In the data rows, the value 128 means zero.
Every row has a hidden score. How much higher is the second row's score than the first row's in each pair? 10 means about the same, 20 much higher and 0 much lower. The score is a weighted sum of the row's numbers plus the product of two more (or one squared), each taken from its middle value.
154 121 150 120 113 191 138 155 124 119 138 100 127 144 106 115 150 104 152 92 166
96 141 108 97 154 108 102 133 103 114 167 153 122 105 156 134 90 107 109 130 172 -> 15
134 120 106 130 83 137 125 134 110 154 135 131 106 88 161 131 121 116 120 140 129
126 135 128 121 128 103 111 116 120 122 115 116 113 131 122 135 130 130 107 117 123 -> 8
133 152 169 150 187 135 83 183 176 150 147 148 138 130 83 97 169 112 129 78 96
105 162 137 123 134 76 121 111 137 133 128 137 129 108 140 121 99 157 145 133 152 -> 6
131 147 141 140 144 104 123 138 134 128 120 125 127 118 125 124 146 146 120 119 120
108 128 113 115 108 113 140 105 122 129 119 119 123 144 130 149 102 121 111 129 95 -> 11
115 114 93 123 124 110 91 102 108 99 153 153 150 109 157 164 126 135 85 151 98
129 137 111 133 121 102 129 144 115 138 131 167 120 143 108 113 102 131 90 157 111 -> 11
163 126 138 128 129 204 159 200 138 91 168 99 188 77 159 124 185 194 176 153 192
126 121 136 121 132 127 136 119 124 120 114 116 119 126 138 125 133 129 128 126 134 -> 10
163 125 158 134 128 164 217 135 138 130 70 92 84 163 118 94 130 118 152 143 151
137 140 127 135 123 135 129 128 129 131 133 133 128 114 126 122 123 129 132 126 133 -> 7
133 110 108 110 111 149 118 124 150 143 144 132 114 112 147 126 178 134 81 140 141
92 120 162 128 188 88 50 119 157 176 125 129 133 129 108 88 168 90 172 10 187 -> 13
117 137 127 107 140 120 134 129 105 98 134 153 120 108 137 136 137 117 98 109 113
133 114 111 127 149 129 111 109 115 104 120 111 133 131 127 156 143 132 102 132 102 -> 13
117 132 115 93 129 112 109 127 100 104 140 162 126 114 157 143 126 112 114 85 115
137 169 156 141 144 135 127 148 136 149 113 117 103 106 104 118 142 143 140 112 144 -> 7
128 114 140 148 163 125 154 117 133 117 116 133 124 128 115 110 146 121 129 154 125
162 124 120 119 127 126 156 94 122 61 136 119 77 98 175 146 141 117 105 122 111 -> 5
135 109 133 128 132 133 135 121 140 130 128 133 128 145 118 120 133 138 128 154 106
129 118 115 119 132 139 160 108 125 112 107 139 134 144 141 140 118 127 119 124 127 -> 10
136 151 135 132 100 155 107 165 125 133 143 150 145 124 121 120 122 118 136 101 161
149 154 148 153 127 150 106 164 155 168 125 95 126 133 68 117 159 145 114 125 124 -> 7
158 118 180 163 124 162 106 127 178 176 99 84 123 155 86 89 110 135 186 173 148
93 117 98 138 150 101 79 75 130 117 144 112 161 165 122 176 107 98 137 101 123 -> 10
147 104 105 135 112 178 78 143 120 102 186 121 158 126 124 150 147 99 114 130 137
0 139 89 39 71 19 154 97 80 142 155 179 142 90 179 163 57 117 70 129 135 -> 6
105 148 191 133 188 91 108 179 137 159 97 128 143 142 70 75 130 146 149 117 129
110 141 139 125 138 114 135 150 137 127 115 127 149 160 113 118 116 133 128 122 131 -> 8
123 119 135 122 147 142 127 118 116 99 132 117 131 126 136 149 122 121 121 143 107
113 109 117 113 137 133 163 141 113 117 141 156 136 115 144 128 135 114 106 133 115 -> 12
166 131 162 127 135 144 90 153 148 142 118 115 142 146 113 94 132 170 161 146 135
140 149 142 147 169 106 169 115 156 176 51 170 100 146 126 70 153 148 117 135 156 -> 10
147 122 117 144 129 113 111 125 152 122 145 136 114 137 124 103 142 102 99 126 149
133 134 134 127 97 150 142 143 130 128 142 141 132 127 127 124 125 127 125 141 141 -> 8
117 126 139 121 124 125 127 142 157 182 116 100 134 135 105 124 146 164 159 148 117
147 145 147 165 129 123 115 115 150 150 120 113 120 146 98 122 92 129 169 144 124 -> 11
163 125 133 140 141 182 200 150 155 157 109 121 115 134 125 116 159 147 169 151 142
161 153 149 134 131 119 165 161 133 119 107 118 102 120 128 100 112 163 118 173 125 -> 7
162 121 154 156 108 122 106 137 166 142 128 107 121 164 111 92 131 134 158 132 105
99 82 95 75 123 86 111 92 85 90 163 106 93 105 166 137 107 97 75 166 133 -> 11
196 118 142 158 105 181 137 137 147 144 108 59 122 121 127 120 182 188 174 156 151
115 117 97 114 121 141 154 149 98 131 137 160 102 98 154 140 137 100 94 108 117 -> 11
158 97 178 154 124 135 108 154 175 172 78 29 141 138 119 112 182 187 198 127 73
107 92 140 105 160 126 129 106 133 142 98 136 125 138 136 113 159 101 144 92 134 -> 15
108 123 113 80 137 121 128 131 103 99 154 167 132 154 136 133 115 105 113 95 116
131 114 121 128 108 141 96 121 121 114 153 97 130 108 138 150 141 120 124 120 139 -> 7
82 113 153 115 176 160 145 177 145 137 123 142 193 115 133 118 166 157 144 125 148
156 129 101 136 91 165 156 130 104 106 138 139 114 128 146 145 100 127 109 175 118 -> 14
125 144 106 121 135 101 97 94 130 141 109 145 134 138 146 149 114 154 123 126 116
93 135 108 123 83 145 151 126 84 100 152 158 132 104 133 163 86 76 78 137 111 -> 6
147 149 120 155 107 126 137 120 123 134 128 128 131 121 118 128 121 140 138 135 148
152 114 112 123 171 162 138 114 104 98 123 165 119 109 158 140 160 136 122 148 118 -> 9
120 124 127 126 129 134 134 143 116 118 139 134 141 127 132 138 124 119 131 125 119
157 174 150 197 170 73 140 152 165 138 105 91 141 144 78 94 150 168 177 93 143 -> 5
238 170 216 212 167 170 128 140 217 205 21 64 110 178 51 42 178 208 237 132 177
139 135 142 157 159 124 154 148 145 129 105 118 127 152 104 115 147 127 143 110 118 -> 7
140 118 116 124 116 163 106 131 120 125 145 119 131 131 117 145 154 122 121 91 139
164 142 136 125 134 159 115 151 135 127 122 137 151 130 132 118 154 168 144 129 139 -> 9
75 68 39 45 85 141 123 105 43 68 169 141 129 98 199 220 148 93 29 124 58
192 167 183 190 166 124 86 127 185 171 73 61 95 180 49 78 137 150 177 107 137 -> 17
101 98 123 96 106 162 146 138 114 129 140 130 137 111 164 130 119 113 144 125 155
137 110 74 143 34 85 157 89 109 83 154 126 123 139 166 153 41 140 75 255 67 -> 9
126 105 112 118 136 137 148 97 121 102 132 146 88 127 145 124 133 71 106 98 132
156 141 158 137 113 160 107 171 141 143 126 62 103 146 95 94 118 107 143 101 174 -> 9
177 170 157 170 174 166 113 152 133 132 81 164 132 141 86 94 161 141 138 91 164
125 153 109 140 110 126 122 128 148 178 130 157 124 146 95 113 128 124 121 104 158 -> 13
141 127 129 145 126 127 149 125 122 126 121 132 120 112 121 124 152 117 129 108 123
166 129 155 173 170 162 165 156 173 153 105 171 133 154 94 75 186 130 162 96 165 -> 9
107 128 85 107 131 99 204 126 93 78 158 154 83 83 167 155 134 100 67 120 102
139 131 120 106 121 161 109 136 107 106 153 153 119 93 161 130 110 126 114 154 135 -> 13
117 131 172 189 142 133 103 115 164 204 74 115 190 153 77 81 126 182 193 174 214
133 135 138 136 141 111 112 133 134 129 112 114 140 146 121 130 115 144 144 136 108 -> 6
142 144 117 145 94 120 141 140 151 188 99 115 137 151 123 120 84 166 151 194 137
119 130 108 116 141 95 111 42 96 59 147 124 103 141 155 173 50 87 155 139 114 -> 5
104 116 89 105 112 158 190 115 85 63 163 154 121 90 173 175 109 94 89 161 132
132 172 152 138 179 99 113 137 125 129 98 100 73 111 114 114 120 96 102 80 130 -> 12
141 97 135 130 130 159 127 126 131 110 135 123 130 121 143 118 169 127 136 139 132
163 210 93 157 81 141 183 195 83 119 154 206 138 96 138 124 66 160 127 151 161 -> 13
138 133 138 132 137 154 168 143 122 130 112 136 114 124 125 116 142 134 136 133 136
66 38 62 62 74 240 195 174 26 58 171 128 178 72 222 228 166 60 69 63 103 -> 8
125 126 139 130 134 133 112 147 139 157 106 101 160 134 130 119 133 160 165 106 145
122 157 125 136 163 97 118 107 136 134 108 166 137 131 128 119 125 139 137 106 171 -> 10
55 132 87 115 63 27 0 50 98 115 202 90 143 41 174 192 72 131 90 138 155
101 94 161 104 129 149 148 153 135 128 135 116 138 128 134 112 140 90 154 100 122 -> 4
31 40 78 18 127 98 96 64 78 63 185 215 169 115 211 181 152 82 73 97 91
122 125 125 136 117 98 107 118 137 139 125 121 123 130 127 130 126 121 109 134 108 -> 6
135 131 121 122 115 155 126 130 117 106 155 138 110 119 141 131 113 112 129 141 139
104 136 126 107 145 119 125 117 123 138 130 166 143 128 126 133 124 131 129 108 141 -> 12
201 171 156 206 116 105 166 143 166 138 124 106 85 149 77 66 76 142 167 192 156
90 105 168 124 108 146 166 159 138 157 124 113 146 138 100 87 117 97 158 137 168 -> 7
123 161 172 180 105 89 62 141 160 180 149 126 115 104 76 83 82 103 123 160 133
124 142 129 130 115 123 99 126 141 145 134 121 158 138 117 127 124 142 148 120 148 -> 11
127 118 133 127 132 136 148 132 127 130 105 109 128 143 123 135 147 139 126 137 105
138 130 141 168 116 138 128 183 127 120 167 122 149 119 94 118 117 122 143 143 128 -> 13
100 134 147 127 132 60 87 101 136 130 135 93 102 141 103 123 79 94 129 112 102
130 145 134 129 99 119 114 135 134 143 131 95 113 133 102 129 107 127 136 132 146 -> 10
115 127 129 119 127 103 88 137 159 148 145 122 148 154 120 110 128 118 116 115 132
141 124 154 164 170 159 134 129 143 134 109 121 140 123 120 102 153 134 157 138 177 -> 9
108 107 144 102 152 126 127 141 122 119 132 103 130 125 136 124 153 101 120 101 133
127 122 122 108 117 131 127 123 121 113 142 131 116 149 131 119 106 98 118 102 150 -> 14
121 116 125 129 105 127 139 131 128 145 119 120 126 112 131 129 130 151 115 170 108
152 119 173 163 94 176 117 186 168 171 109 57 154 142 90 97 143 155 159 163 144 -> 8
119 172 111 134 95 107 76 105 124 126 187 173 134 91 124 148 115 131 129 95 166
172 182 115 179 117 164 168 127 145 158 115 147 103 121 94 130 149 130 147 86 181 -> 8
198 182 124 171 124 106 91 115 158 140 118 121 105 138 120 119 98 171 130 158 133
125 137 127 128 136 119 112 111 123 133 130 122 116 115 127 134 126 128 128 128 136 -> 8
126 118 123 119 122 143 151 153 105 102 148 141 141 103 138 132 126 132 109 175 109
100 128 46 89 85 136 177 61 47 88 109 178 106 71 204 207 115 131 49 159 141 -> 10
113 126 118 142 131 92 124 129 116 138 148 136 137 97 113 130 149 141 108 152 108
107 98 92 79 120 117 124 69 84 70 155 119 121 145 169 168 84 106 131 146 137 -> 11
177 124 153 163 121 165 112 124 179 190 96 131 130 159 95 85 175 154 191 103 168
123 106 107 132 101 167 120 171 110 136 162 123 170 111 135 137 147 119 122 92 146 -> 13
114 123 123 120 149 138 153 113 106 94 133 162 127 123 139 144 114 98 129 130 99
142 147 138 139 156 115 92 118 166 161 114 124 132 130 123 108 180 166 161 98 166 -> 11
177 134 119 141 137 160 134 122 126 96 137 151 115 134 141 122 126 120 140 134 141
93 86 88 68 73 168 137 96 50 67 165 144 101 112 171 194 110 41 84 89 84 -> 3
140 158 134 134 120 125 105 118 129 119 150 118 133 118 122 133 119 134 158 94 158
161 154 120 191 16 56 104 132 222 255 88 47 129 228 39 109 121 177 169 98 73 -> 10
150 132 164 169 157 135 143 160 155 148 108 114 142 145 96 92 146 146 164 136 140
40 58 14 38 126 138 193 79 13 44 136 214 186 74 255 255 125 136 54 156 51 -> 11
136 123 117 150 101 119 102 97 144 160 129 145 110 113 129 108 142 127 120 156 170
166 162 144 168 110 137 183 133 130 149 82 110 101 120 112 124 124 171 146 168 106 -> 9
131 140 159 131 128 152 141 197 135 137 139 117 138 120 110 92 137 123 132 104 151
109 102 79 94 79 146 142 94 108 108 135 147 97 127 203 164 80 54 78 102 141 -> 10
112 126 128 117 128 128 123 119 137 154 116 137 127 130 135 126 155 125 126 96 135
122 149 150 140 130 105 110 153 170 191 91 130 144 159 114 97 106 149 120 112 140 -> 12
127 105 127 111 113 125 135 112 139 139 101 102 121 147 147 125 131 148 142 157 118
173 104 113 187 157 50 28 67 182 122 118 102 138 103 165 103 158 199 76 230 123 -> 12
132 102 83 86 114 97 165 74 109 102 107 148 105 144 177 150 106 147 96 163 84
45 66 86 50 159 145 134 104 90 123 136 212 180 128 179 167 174 111 106 93 116 -> 10
106 95 141 108 105 143 107 128 126 105 169 103 121 116 145 145 126 83 115 129 107
141 102 110 124 114 141 99 123 122 114 152 127 132 135 139 131 132 111 116 125 134 -> 16
142 143 129 120 153 182 147 145 127 145 107 138 138 146 108 130 157 144 160 88 161
148 150 120 137 127 111 108 137 161 168 119 140 134 135 125 102 160 172 131 122 166 -> 10
70 114 87 104 145 92 79 98 72 92 174 179 149 114 141 175 96 81 83 114 92
125 119 106 104 116 162 146 122 119 127 133 141 128 140 147 143 130 113 126 114 142 -> 7
171 139 148 148 126 151 99 111 148 146 124 129 108 108 119 101 174 146 175 86 180
70 101 88 103 113 113 103 132 108 119 175 118 153 150 124 178 110 77 77 139 83 -> 9
117 131 136 120 133 145 120 161 123 137 138 141 151 127 116 122 145 132 133 121 131
111 107 114 95 181 85 118 112 111 74 157 192 116 131 173 130 80 107 75 181 58 -> 11
126 138 137 139 133 121 108 128 128 121 140 125 135 120 127 131 111 140 135 154 125
102 118 130 108 180 129 112 128 127 111 145 132 120 126 103 141 183 76 107 40 116 -> 9
126 113 113 113 112 134 140 139 132 115 143 95 121 117 148 137 152 123 88 116 130
182 125 180 176 132 134 113 110 184 147 88 109 151 143 107 75 179 193 197 148 178 -> 8
163 127 158 168 138 157 125 128 180 178 91 121 154 171 81 98 138 162 177 171 131
131 144 125 130 124 126 129 139 119 129 129 144 141 129 121 127 115 140 121 132 132 -> 9
62 139 17 82 96 75 105 0 25 91 135 208 86 136 166 231 29 45 55 89 106
101 145 112 115 151 129 161 128 105 118 134 228 156 129 133 132 119 123 119 117 137 -> 4
140 102 129 134 139 120 107 75 137 138 100 140 118 146 118 113 147 143 141 148 117
141 161 153 173 109 96 104 157 166 188 116 57 123 111 82 96 117 172 136 156 174 -> 10
97 115 114 93 133 139 127 114 103 101 127 136 120 118 162 162 123 94 93 103 117
107 102 113 65 116 132 136 98 84 83 166 120 92 85 167 157 112 122 110 195 104 -> 8
81 166 161 31 74 157 104 255 125 147 250 92 53 62 113 140 98 34 104 35 68
84 135 104 112 158 66 115 67 110 112 131 183 124 126 142 160 124 115 124 84 102 -> 11
166 167 153 169 98 141 131 162 143 133 153 88 116 120 91 100 125 138 158 117 170
124 105 114 124 140 119 146 144 115 113 136 142 141 115 142 131 130 140 127 150 99 -> 12
33 83 78 54 105 69 126 28 79 52 167 132 122 91 219 236 98 75 71 122 49
109 153 85 97 133 105 181 122 97 84 128 150 117 146 167 164 82 103 91 89 133 -> 17
186 115 216 231 148 132 102 214 199 186 124 62 167 153 41 34 133 173 228 205 117
142 118 159 190 135 107 59 141 158 155 133 137 177 149 98 92 97 151 150 182 132 -> 13
138 153 211 132 175 118 100 250 144 166 122 126 113 128 43 50 189 107 144 1 96
153 128 80 165 71 185 119 100 87 104 156 142 148 128 116 178 108 104 125 131 138 -> 13
199 157 176 166 95 175 136 156 156 180 81 78 106 107 96 84 172 196 180 147 146
145 104 138 128 103 185 164 145 114 117 121 120 124 120 140 127 136 130 132 156 122 -> 10
119 112 138 119 137 141 128 137 127 122 130 127 130 143 129 125 134 108 126 110 122
129 134 152 120 131 126 151 152 133 144 96 91 104 138 117 102 133 123 133 112 140 -> 9
118 98 140 104 115 139 110 132 139 131 140 112 115 142 148 118 129 83 143 76 137
182 185 166 215 152 135 88 125 187 179 71 69 167 140 58 138 198 220 199 71 129 -> 6
108 108 114 62 164 244 192 186 107 158 88 176 108 158 123 166 174 72 83 39 64
129 134 136 138 161 97 120 109 163 153 105 136 120 153 107 110 153 131 142 93 116 -> 19
112 134 118 113 142 145 145 118 101 112 120 139 126 124 141 152 108 121 124 132 128
92 87 138 87 148 161 125 166 131 134 132 125 149 129 143 121 169 91 123 65 132 -> 9
105 98 92 92 130 123 99 114 107 92 166 132 123 113 167 161 139 98 81 108 106
131 137 116 140 124 102 123 109 129 133 118 94 103 133 114 140 122 131 107 141 101 -> 9
133 131 150 151 113 139 141 190 185 190 123 140 166 151 93 86 166 172 160 136 119
141 154 96 134 128 123 112 113 109 119 137 163 117 118 132 146 120 125 107 116 128 -> 14
172 110 21 121 81 116 169 47 59 57 143 185 55 82 207 162 151 130 24 186 137
57 56 117 84 95 158 119 119 117 134 187 137 165 125 135 136 131 72 121 148 147 -> 10
142 116 112 123 107 162 121 145 126 164 110 146 160 113 136 141 189 198 124 135 114
124 127 126 139 163 120 128 100 125 123 110 130 132 131 122 144 123 124 129 132 111 -> 9
115 122 123 110 138 110 110 123 126 118 139 149 133 119 149 119 118 122 126 137 124
138 133 103 109 76 148 148 124 79 68 129 142 147 145 145 145 81 130 95 141 141 -> 11
146 121 157 146 158 155 134 118 112 97 130 93 108 106 118 129 134 111 173 126 128
148 148 149 155 151 146 127 137 153 151 103 138 120 114 122 107 155 154 141 135 144 -> 8
125 131 124 135 132 122 126 130 134 140 127 133 133 135 117 122 131 130 122 128 130
129 171 115 128 105 104 179 149 118 108 147 149 123 125 137 136 71 137 124 142 112 -> 6
51 28 87 84 255 122 86 69 98 88 208 255 103 92 138 143 214 6 46 123 76
125 142 114 112 111 124 142 117 99 116 133 128 113 113 138 139 125 118 120 108 139 -> 11
155 138 133 135 139 116 148 119 150 141 127 137 97 138 107 102 119 151 138 181 121
100 160 126 142 117 61 150 120 143 144 131 130 112 141 115 116 75 109 106 127 125 -> 6
82 87 104 119 104 71 123 118 75 88 150 70 133 98 159 174 97 103 115 144 82
120 139 107 122 91 91 134 117 89 91 146 109 129 116 154 156 66 131 114 158 89 -> 8
100 82 83 88 123 116 170 67 49 53 130 133 78 109 180 165 110 49 69 105 132
143 108 129 125 125 161 139 128 139 129 115 128 111 136 137 121 154 127 120 125 138 -> 8
114 135 143 152 150 82 64 116 142 136 150 114 120 142 85 108 104 100 119 130 123
140 151 130 141 131 127 141 120 134 132 105 109 126 124 121 127 125 155 139 147 157 -> 9
138 128 124 128 126 148 173 139 119 107 126 115 121 103 152 129 129 137 136 135 152
128 119 124 118 122 179 164 133 123 117 124 141 134 120 148 136 163 114 131 97 143 -> 8
130 141 116 119 130 108 114 130 111 124 149 139 118 125 125 126 92 126 114 147 126
107 86 70 57 63 161 73 129 56 125 186 236 121 91 158 172 145 73 46 108 63 -> 7
127 128 116 115 136 148 149 123 110 120 121 157 115 124 139 144 118 122 118 137 122
140 151 149 145 121 131 98 140 142 148 129 114 118 136 87 116 115 121 136 110 120 -> 10
149 132 126 145 133 131 193 160 175 156 132 134 115 157 113 93 135 120 148 130 138
111 106 93 101 115 125 131 106 106 111 137 134 140 138 152 164 130 114 112 119 105 -> 10
131 83 84 135 144 130 171 146 74 80 126 141 155 117 163 159 133 140 101 184 72
95 121 131 104 144 63 106 87 134 128 101 127 98 163 124 126 110 106 80 103 80 -> 6
118 152 162 138 137 82 90 125 162 126 132 117 136 158 96 113 95 124 129 120 109
90 155 137 111 174 114 158 126 101 73 140 111 129 85 144 172 117 124 109 126 106 -> 7
107 125 122 114 133 124 126 122 118 115 134 118 140 114 142 146 144 133 117 101 128
118 108 112 98 159 115 123 102 124 114 123 141 122 147 149 129 126 116 116 123 146 -> 14
111 104 146 134 151 126 133 133 142 143 113 110 132 131 109 111 153 117 134 121 133
126 130 147 125 140 107 121 127 142 125 124 141 129 127 132 105 129 139 137 141 121 -> 7
116 107 128 118 148 118 110 125 122 115 143 131 138 112 144 129 143 120 128 120 131
118 143 116 175 45 153 158 171 119 172 140 94 187 121 90 144 80 179 145 234 130 -> 12
146 162 164 124 110 108 130 157 170 157 108 87 95 157 103 83 98 152 115 152 124
145 131 132 173 134 114 135 146 134 108 140 109 147 132 117 112 114 131 145 151 132 -> 11
105 130 83 116 104 137 147 106 81 127 139 136 109 106 156 181 103 114 116 131 132
159 158 153 167 127 85 51 129 163 159 136 113 122 128 103 77 99 137 167 123 179 -> 10
135 131 136 152 175 161 112 107 127 140 107 122 123 138 89 144 168 109 152 71 156
89 139 131 107 143 144 101 170 120 138 161 173 155 103 117 146 137 106 92 94 96 -> 9
128 153 111 118 79 140 115 158 112 132 168 130 132 93 134 134 108 128 131 112 166
105 99 158 99 156 144 131 133 142 127 120 121 133 148 129 114 151 99 146 97 131 -> 5
95 112 152 90 125 137 152 150 114 119 120 115 138 120 144 126 141 114 125 106 116
103 135 107 114 123 116 145 128 115 122 129 161 141 135 141 140 106 127 105 130 131 -> 15
176 145 160 140 110 179 209 135 145 140 63 127 140 140 123 109 165 218 198 149 139
143 181 156 170 119 162 122 183 145 172 162 104 128 103 66 103 126 122 170 110 195 -> 16
146 126 134 140 153 116 95 101 135 135 103 125 115 137 119 115 134 131 120 126 111
95 126 136 84 174 139 211 163 110 115 103 157 124 118 129 115 192 124 107 60 143 -> 6
113 127 125 122 153 136 147 141 120 125 129 149 145 101 149 136 132 127 121 145 126
149 127 138 137 102 141 130 144 135 128 130 78 110 114 142 114 115 134 148 161 159 -> 9
108 141 151 130 144 98 114 138 142 150 113 121 123 147 100 105 110 131 119 147 125
143 165 135 131 113 140 142 158 123 127 150 140 115 92 119 120 128 137 131 116 155 -> 10
124 104 147 139 153 117 136 132 146 149 96 126 159 145 125 108 141 154 162 159 108
109 110 111 111 133 119 120 126 112 115 148 137 146 117 148 137 128 119 105 141 119 -> 10
125 140 116 115 131 101 147 117 100 97 137 158 113 81 144 143 132 145 126 118 96
127 149 114 126 119 112 113 110 126 125 139 136 125 131 129 133 97 130 121 137 135 -> 13
135 129 146 143 137 150 153 114 143 144 106 131 125 155 100 116 129 110 151 112 151
122 127 116 124 116 125 124 125 126 137 136 123 136 125 122 133 131 125 120 121 130 -> 9
154 153 157 145 108 142 86 140 148 143 141 114 133 138 99 98 106 142 165 122 160
122 121 137 121 145 150 143 143 114 115 118 124 141 120 131 137 134 140 140 120 116 -> 7
110 145 150 133 113 75 109 143 156 155 141 118 121 125 116 95 105 121 100 153 141
186 174 186 194 162 113 119 144 203 153 102 101 123 153 76 53 137 176 177 160 180 -> 8
131 152 123 128 166 125 152 138 137 133 128 211 147 103 141 119 159 153 122 126 133
125 118 117 121 93 137 114 89 121 124 164 169 113 129 141 134 105 82 143 117 152 -> 12
48 104 37 87 91 148 163 107 51 114 176 184 158 96 169 212 86 70 87 111 151
135 129 128 126 134 115 111 126 137 117 135 122 139 133 139 126 118 135 132 130 119 -> 4
130 126 124 142 115 143 148 141 130 146 122 119 122 122 123 124 139 123 131 135 146
162 198 177 129 147 144 197 142 141 141 33 84 109 173 92 107 117 182 188 76 179 -> 10
174 167 181 203 162 119 87 83 176 112 101 54 114 170 74 119 106 122 191 117 152
10 65 137 107 149 101 190 135 118 74 145 56 188 88 194 168 138 80 124 118 138 -> 2
54 135 80 164 186 0 80 25 70 91 128 156 125 72 152 209 79 111 61 158 18
154 124 126 130 157 148 147 123 135 115 127 148 112 136 126 124 139 125 142 119 111 -> 11
119 122 130 107 122 132 127 128 123 129 129 130 119 131 133 133 124 117 122 110 119
184 164 171 203 183 125 136 177 200 187 69 78 151 163 62 82 193 200 169 106 145 -> 10
143 160 142 119 127 106 94 131 135 119 132 115 110 119 142 105 109 151 140 127 171
155 173 255 212 157 102 66 211 255 255 70 4 131 175 0 0 167 166 208 99 184 -> 8
180 172 87 142 104 111 111 113 105 107 151 150 88 136 123 134 76 117 108 118 145
135 142 149 143 134 113 169 121 141 145 86 122 105 136 111 89 118 130 135 153 154 -> 7
126 115 106 128 107 137 129 134 110 119 130 148 128 127 155 151 97 124 101 160 82
147 159 110 113 116 174 150 82 130 133 86 134 130 133 137 162 142 172 131 116 158 -> 9
113 90 98 77 184 136 148 117 121 117 99 160 129 136 177 147 196 139 119 94 85
202 177 96 163 98 134 181 152 114 127 111 185 153 115 134 119 147 229 159 150 152 -> 11
119 85 95 100 92 168 147 121 100 91 170 128 131 94 173 163 141 100 93 151 141
163 145 124 128 117 150 136 106 119 139 99 123 105 147 122 123 127 151 145 139 151 -> 13
128 121 119 118 129 133 129 151 132 130 135 159 152 128 150 117 125 143 125 137 123
152 145 167 149 137 133 120 151 147 146 93 100 122 136 101 95 135 165 144 132 140 -> 8
133 140 129 127 132 119 145 98 154 144 94 138 141 162 130 135 133 150 141 124 119
192 130 175 207 116 79 0 115 228 196 129 74 111 186 85 54 101 119 172 118 142 -> 14
106 137 122 98 113 137 154 146 107 78 202 155 155 96 161 140 72 117 152 148 148
158 125 164 140 148 176 104 163 151 176 75 97 134 152 101 126 167 165 173 115 94 -> 13
112 126 107 134 121 124 151 135 120 123 148 137 137 118 115 149 132 119 90 145 95
86 104 111 94 143 158 158 88 107 110 135 137 123 118 145 167 121 89 104 143 125 -> 9
104 95 103 83 150 118 163 97 111 117 100 192 141 155 167 131 122 137 105 155 102
98 128 156 127 154 130 168 132 66 83 65 73 106 72 153 155 154 108 121 58 128 -> 5
137 144 155 141 140 151 101 103 150 161 97 110 131 129 119 119 127 156 179 149 192
126 136 134 128 117 98 110 132 130 150 119 129 119 133 119 114 124 133 119 131 125 -> 10
122 115 174 177 142 85 190 124 170 182 80 91 106 142 104 64 89 155 188 237 122
120 148 132 133 133 103 114 125 120 124 137 117 115 109 119 139 111 127 116 140 121 -> 2
200 199 149 187 132 143 88 124 189 188 109 139 102 167 46 90 149 155 159 97 169
89 125 110 101 107 96 89 136 114 63 199 86 178 82 179 198 107 128 116 105 70 -> 3
81 113 121 106 147 114 134 85 133 139 103 151 128 136 144 149 127 102 112 118 114
107 140 141 142 132 122 128 163 133 146 138 108 150 99 117 136 131 138 133 133 105 -> 9
102 127 122 126 130 116 132 134 124 120 148 170 146 134 121 134 116 118 108 131 104
110 115 95 113 138 157 170 110 117 130 107 146 135 120 161 153 138 133 112 131 152 -> 12
167 98 162 137 120 158 139 127 182 113 138 48 104 132 118 109 150 143 125 208 100
165 133 182 163 138 173 107 139 203 171 110 63 129 158 73 83 189 140 182 96 188 -> 13
101 132 118 100 126 113 106 111 105 120 151 158 129 103 142 144 103 124 108 141 113
108 99 81 85 155 143 119 194 61 55 192 203 167 93 196 136 101 82 70 106 131 -> 17
